In the rows, 128 means zero.
Rows swapped in pairs by one turn or mirror: which row each one swaps with:
q_690: [113 122 145  98 133 130  95 155 129 149 123 162 141 113 122 150]
q_198: [145 108 108  78 131 134 143 116 101 147 137  91 126  86 118 141]
q_233: [160 122 137 107 167 131  89 134 134 131 134 141 141 127 124 109]
q_635: [102 130 100  81 157 133 151 115 104 187 135 126 119 115 141 116]
q_141: [134 118  96 138 147 153 123 112 133 134 140 106 168 151 145 128]
q_310: [124 127  98 124 161 136 139 123 118 127 145  84 164 124 121 131]
q_456: [107 131 122  97 135 117 154 128  91 161 120 145 101  88 123 136]
q_715: [163 148 138 100 165 154 101 131 122 159 133 127 112 133 129 152]
q_397: [136 123 112 109 104 155 126  94 133 129  99 168 104 140 122 126]
q_436: [107 127 121  94 130 103 130 114 118 138 133 121  95 116  96 150]
q_466: [124 149 122  94 121 161 133 116 104 181 126 131 114 169 156 126]
q_590: [106 109 109 112 133 146 139 105 100 161 173 139 149 103 152 126]
q_496: [113 116 128  87 116 108 132 131 125 137 132 123 104 103  97 151]
q_562: [121 151 117 109 119 145 130  99 103 169  97 127 151 160 149 139]
q_76: [139 112  96 143 128 160 118 115 138 149 129 124 166 153 144 128]
q_457: [113 158 117  92 113 130 172 148 129 122 126 109 147 134 132 163]
q_45: [149 117 132 108 124 138 140 165 132 153 149 124 163 112 141 167]
q_571: [140 135 127 102 101 161 142  97 129 127 107 161  89 132 128 132]
q_719: [110 160 124 121 122 155 129 124 132 114 113 143  92 147 120  97]
q_800: [126 113 134 112 119 180  91 105 108 142 135 120 130 120 165 129]
q_915: [175 143 109 102 133 166 120 114 127 109 113 134 125 147 114 120]
q_154: [ 87 133  99 112 135 127 125 129  92 182 115 125 117 124 140 120]
q_538: [135 150 135 111 138 155 115 143 132 115 170 165 144 143 135 124]
q_902: [ 91  99  93 125 109 161 131 118 143 125 120 148 138 113 145 124]
q_824: [177 141 148 106 135 179 143 128 114 144 122 136 158 123 153 138]
q_51: [136 116  82 119 145 173 161 111 137 124 146 103 111 112 145 143]
q_230: [107 150  88  91 137 130 174 153 123 131 152 125 121 147 131 152]
q_215: [161 122 142  99 139 149 142 151 124 148 146 125 169 113 154 160]
q_908: [124 153 121 121 120 160 128 115 134 108 103 149 103 138 122  99]
q_547: [127 167 118  85 145 164 145 146 151 119 133 146 112 154 138 106]
q_92: [127 130 130 104 101 173 142 147  96 121 129 104 137 140 131  91]
q_68: [140 126 103 103 149 128 150 149  69 138 116 145 157 128 115 122]
q_599: [114 162 116 106 114 161 149 168 133 116 118 153 112 136 143 125]
q_42: [130 124  98 107 157 136 126 144 116  97 146 146 145 109 135 171]
q_983: [145  92 109 111 134 153 154 121 133 122 146 126 135  84 156 110]
q_517: [110 129 126  92 135 116 150 125  97 156 118 132 109  76 113 138]

q_590 swaps with q_538
q_92 swaps with q_68
q_800 swaps with q_42

Rows swapped in pairs by one turn or mirror: which row each one swaps with:
q_128: [111 144 106 143 131 147 113  90  94 122 165 153 165 105 132 146  65 129
 116]
q_372: [133 165 146 128 121 126 134  93 114 139 123 133 178 133 117 155 125 113
  83]
q_791: [116 105 166 162 141 130 145  70 135 111 131 160 122 110 155 154 144 145
 109]
q_314: [109 142  94 149 122 143 114  95 104 119 157 162 163  90 168 149  80 119
  99]
q_264: [142 131 117 159 133 100 138  85  67 138 117 135 137 127 125 178 126 140
 134]
q_224: [ 84 140 131 148  96 105 159 104 110 140 119 181 129 103 157 165  82 155
 150]
q_445: [ 81 147 125 154 111  92 172  91 121 140 101 179 136 103 156 147  79 139
 142]
q_674: [131 125 126 169 125 156 145 113 114 147 142 138 177 158 148 152 135 161
 123]
q_329: [139 135 111 157 137 113 149  83  63 141 120 137 136 136 127 166 129 148
 138]
q_865: [126 162 143 139 136 126 127  82 121 136 130 138 172 133 102 159 131 120
  83]
q_961: [ 82 151 121 160 128 104 178 103 104 142 104 171 126  97 162 166  84 134
 139]
q_867: [111 107 151 156 140 147 128  55 119 100 135 154 130 109 154 139 131 143
  92]
q_581: [117 113 137 167 103 105 142 136  87 114 143 133 155 142 149 122 127 112
  91]
q_724: [ 93 131  94 155 137 145 122  97  84 121 148 157 165 105 139 148  65 112
 111]
q_570: [139 130 116 165 134  99 138  98  63 148 111 129 140 123 124 165 115 132
 142]
q_268: [ 76 132 125 153 119  92 159 105 115 144 102 174 116  92 167 152  83 148
 129]
q_792: [120 147  96 151 129 137 109 103  96 116 151 154 161 104 140 148  71 103
 113]
q_954: [128 122 137 156 119 146 146 117 114 134 143 127 186 152 152 142 123 173
 113]
q_516: [ 74 152 132 160 108  97 183 103 108 137 121 177 136  99 172 146  83 131
 133]
q_469: [ 96  97 145 159 133 132 135  52 121 102 142 159 131 115 167 146 133 143
  95]
q_917: [102 108 147 176 102  91 155 103 133 147  97 131 158 111 123 132 134 122
 108]
q_854: [111 110 129 175 108 110 137 132  87 109 146 141 157 142 170 128 121 110
  92]
q_532: [102 117 150 156 104  86 170  93 144 145 100 137 146 105 138 126 126 117
  97]
q_537: [ 97 110 149 153  88 104 164  85 134 141  96 143 147 108 116 131 130 126
  99]
q_575: [122 137 144 164 108 140 157 126 109 139 120 123 158 147 160 144 121 177
 130]
q_192: [ 75 149 130 139 101  96 156  96 118 139 110 182 129 102 160 153  83 136
 140]
q_401: [103 147 112 148 122 137 119 104  80 112 167 164 158 107 142 148  72 106
 111]
q_98: [120 109 120 164 117 112 145 123  83 112 156 144 164 146 173 127 120 128
  84]
q_511: [103 148  97 140 136 142 104 110  92 132 151 155 158 112 146 149  68 130
 100]
q_662: [107 153  94 134 122 149 115 103  88 125 140 145 166 113 145 142  69 114
 117]
q_393: [ 78 140 125 147 112 105 162  90 114 137  95 171 117  91 163 145  85 127
 141]
q_981: [ 98 118 112 192 145 142 140  53 106 167 115 162 154 124 152 120 123 129
 116]
q_83: [108 147  95 140 114 133 106 108  98 119 151 155 163 101 158 144  77 106
 109]
q_568: [ 96 125 117 192 141 133 139  53 117 172 110 159 172 125 152 126 114 130
 111]
q_659: [ 92 145 172 161 134 120 153  89 112 132 139 196 119 157 154 151 124 135
 106]
q_757: [119 143 138 162 109 142 148 127 106 141 140 129 156 161 166 161 125 169
 128]
q_728: [ 96 135 118 178 156 128 140  45 108 170 109 165 169 118 145 126 108 123
 107]
q_301: [ 92 142 129 166 115  97 174 100 121 142 113 163 124  84 169 149  86 146
 141]
q_357: [117  93 141 163 138 126 154  57 125 114 127 166 130 115 151 156 151 149
 110]
q_261: [134 164 134 141 114 146 131 104 123 139 128 130 162 126 109 156 128 111
  82]
q_430: [142 130 136 156 118 135 173 117 112 141 119 116 171 145 147 158 123 161
 127]
q_46: [128 154 147 131 123 132 119 102 122 138 143 132 165 137 101 150 113 110
  93]
q_670: [ 84 156 167 146 130 114 156  82 110 122 133 192 138 161 155 150 123 135
  96]
q_360: [115  98 155 163 144 151 138  49 134 117 125 155 141 112 137 142 126 123
 105]
q_386: [ 88 157 169 145 133 117 157  80 119 130 134 183 136 153 143 138 131 127
  84]
q_789: [101 106 160 164  97  98 148  92 132 145  93 141 152 110 127 130 129 106
 103]

q_917 swaps with q_865
q_791 swaps with q_954
q_445 swaps with q_792
q_192 swaps with q_83
q_670 swaps with q_854

